Rows are one point carried round by a steady rotation, each followed by how many ticks it has turned.
The counts run from 0 to 200.
[-13 -18   3   4  13  -5 -10  13 -16 -12   9   0  15  11   2  -5  19  -7
  -6  -3  -4  -1   2   7   9  16  -2  -8   0  -6   1 -16 -12  12   1] => 192
[  4 -18  11 -16   5  -4  -1  21  -6  -7  11  -4 -15   2  -3 -21  11 -18
  -8  10  -8   1  -8 -12  -9   1   3  -7   8  -2   1   1  11  -6  -6] => 136
[  3   7  -7  11 -11   3  -7   7  21  -2  22 -14   5  12   0  -1   8  -4
   0   8  -8 -11  21  -7   2  -3   4   3  -7 -10   1  -7 -10  14   9] => 182
[-10 -13  -7  16  12   3  -6  -5 -20  -7  10   0  18   7   1   2 -11  -8
  12  -2 -14   7 -13  16   7   7  18  -7   0  -7 -12 -10  -4   0   2] => 53
[ -2  -1  -1  -7  11 -17   4  16  -7  -3  -9  -8  -4   3  -4  -4  19  19
   5  25 -10   5 -12  -4   4   7   4  -3   1  -6   2  -6 -19   9  -8] => 197
[  6 -14  -4  -1  15  -3  -1  -2 -17 -14  25  -8  21  18   5  -2  10 -10
  -1   8   0  10   1   7  -2  12   8 -11  -1  -3  -6 -12  -2   6  -5] => 189
[  6   1  -8  11  10  -1   3  -8 -16  -7  11   0  23   5   0   7 -16   0
  15   8 -14  12 -10  10   2   6  19  -2   1  -3 -17 -10  -4   3  -2] => 51
[ 16  20  -5   0   6  -2  22   3  16 -13  12  -5  -9   1 -17   8  -4  -3
   6  10  -2  -7  -1 -14  -9  -6  -4  -4  -7  -4  -8  20   8  -6   6] => 124
[ -4  -2 -10  -2   5  -4   8   5  -1   6   2 -12 -19 -10 -10   4   9   7
  15  18 -17   5 -20  10  13  -5   9 -11  -4  -9   2   2 -15  -4   2] => 61
[ 11  10  -7  10   7  -3   2  -7 -10  -7   7  -2  24   2   3  11 -16   4
  14  13 -17  10  -7   5  -1   9  15   1  -1  -5 -18 -10  -7   4  -4] => 50
[-13  -7 -11  10  -1  -4   9  -4   6   5   7 -12 -19   2 -15   2   6  10
  16  16 -12   4 -10  11   8 -14   8  -7 -12  -5   1   9 -11   1  13] => 63
[ -1  -1 -12   5  -3   1  -7  13  20   6  22 -17  -4  17  -2  -9   7  -5
   0  13  -6 -13  10  -6  -3 -10  15  -4  -6 -14   6  -2  -5   8  10] => 180
[ 11   9  13  -4  -3   0  -3  -9   0 -11 -11  10  14  -5   5  -6 -19 -11
   0  -3 -16  17  13  -3  -7  15  -8   5   1  12 -19  -7   3   7  -4] => 90
[-20  18 -11   4  -6  -4 -12   3   6   6  -8  13 -10  15  -5   3   2  20
  -9  -2  -2 -22   3  -9   3 -16   1  12  -5  -4  -1  11  -3   2   1] => 161
[ -9 -20  13  -7  -6  -2  -7  22  -1  -5  12  -3 -16   5  -7 -23  14  -9
  -8  11 -11  -6   5 -14  -8  -1  -2   5   0  -2   7   2   6   1   2] => 138
[  3  21  -7  -9   9   8  11  -8 -24  -9   0  15  -1  -9  -3  18  -6 -14
  -4 -12  -5   2 -14   5   8   6  -6  -9  -4  -3  -5  -2  -3 -18   0] => 112
[-13   5   4 -12  -1  -4 -11  -2 -29  -7  -7  25   5   3   7   2  13   1
 -16 -12  -6  -3   0  -1   5   7 -10   6   4   2  -5  -8  -3  -5 -19] => 152
[ -4   5  -9 -13   2   0 -16   0   3  -1  -5   5  14  17  16  -9   0 -16
 -16 -19  -3   2  16   6   5  11   1 -12   3  -6  -2 -16  -5  11  -1] => 35
[-23   8 -13  -1   1  -5 -10   8  -6  10  -7  13 -15  19  -7  -5   4  21
  -9   3   0 -13  -7  -8  -1 -21  10   4  -2  -4   4   9   1  -1  -1] => 159
[-19 -13  11  -3   1   9 -14  11 -20   3  -8   9  -9   1   2 -19 -17 -14
  -4  -1 -19  10  -4   2  -1   5  10   5   0   2   1  -9   3  -1   7] => 96
[-15 -12   6   1  12  -8  -9  18 -13 -10   3  -3  11   7   2  -6  22  -4
  -5  -1  -5  -4   1   4  13  17  -5  -4   2  -8   1 -15 -17  10  -1] => 193
[ -7  10  -4   8  -8  10   6 -12 -17   3  12   3  -8   9  -8   7 -23   9
   4  14 -15   6  -2  -2  -8 -15  10  10 -15   5   4   6   0  -6  12] => 105
[  0  21  -5  -3   4  10   9 -15 -21  -8   2  18   5  -9  -3  20  -7 -12
  -4 -15  -8  -1  -7   6   9   5  -9  -2  -5  -1  -5  -4  -6 -15   1] => 111
[-10   6 -10 -19   6 -10  -5   8 -23   6 -12  15 -13   9  -1  -4   8  14
 -14   5  -6  -3 -20  -8  -1  -6  10  -2   5  -4   4   3   0  -7 -15] => 156
[ -4  16  -3  18   2   0 -10   6  10  -1  -3  -3  16  10   2   1 -13  12
   8   9 -13  -4  17  -5   3   4   4  12  -7  -7  -4 -10 -15  17  10] => 46
[ 12   8  13  -6  -2   2  -1  -7  -8 -10 -11   9  11  -5   6  -7 -23 -13
   1   0 -17  20   5  -1  -7  16  -3   3   4   8 -18  -8   5   3  -4] => 91
[  4   9  -4   7  -2 -16   7   1  -4 -11   5   3   3   1 -12  10  15  25
  11  21 -10  -7  -6 -11  -3  -2  -3  13  -2  -4 -14   8  -8   5 -13] => 7
[-19 -13 -14  -9 -11  -7 -10  -1  15  12  -1  -1 -25  12  -3 -12  17   7
  -4   3  -4  -4   0   3   2 -18   6 -10  -1  -2   1   9   3   4  -3] => 22
[  9  23  -4  15   2  -2  -2  -3   2  -5   0  -3  22   1   5  10 -15  10
  11  12 -16   3   9  -2   3   9   5  10  -4  -7 -14 -12 -15  11   1] => 48
[  6  15  -6 -23  12  -5 -10  17   3   5 -16  -3   4   5  15 -11  -1  -8
 -12   1  -8   7   0  -2   6  11   7 -12   9 -10   3 -19 -12   8  -7] => 38
[ 15  -6  -7  -2  12  -7   4  -6 -12 -14  24  -7  20  14   6   0   6  -9
   2  11  -2  12   3   3  -6  12   7 -11  -2  -5  -7 -11  -1   5  -6] => 188
[  0 -13  -9 -13  11  -4  15 -16  -1 -11   2   2  -2   5  -8  -4   4 -15
   0  -8   5  18  -6  18   1   7  -4 -28  -5   6  -8   6   5  -2   6] => 73
[-12  26 -13   7  -9  -5  -8  -3   9   3  -9  16  -4  10  -3   9   1  20
  -6  -2  -3 -21   7  -9   3 -15  -2  14  -4  -6  -7  11  -3   2  -4] => 162
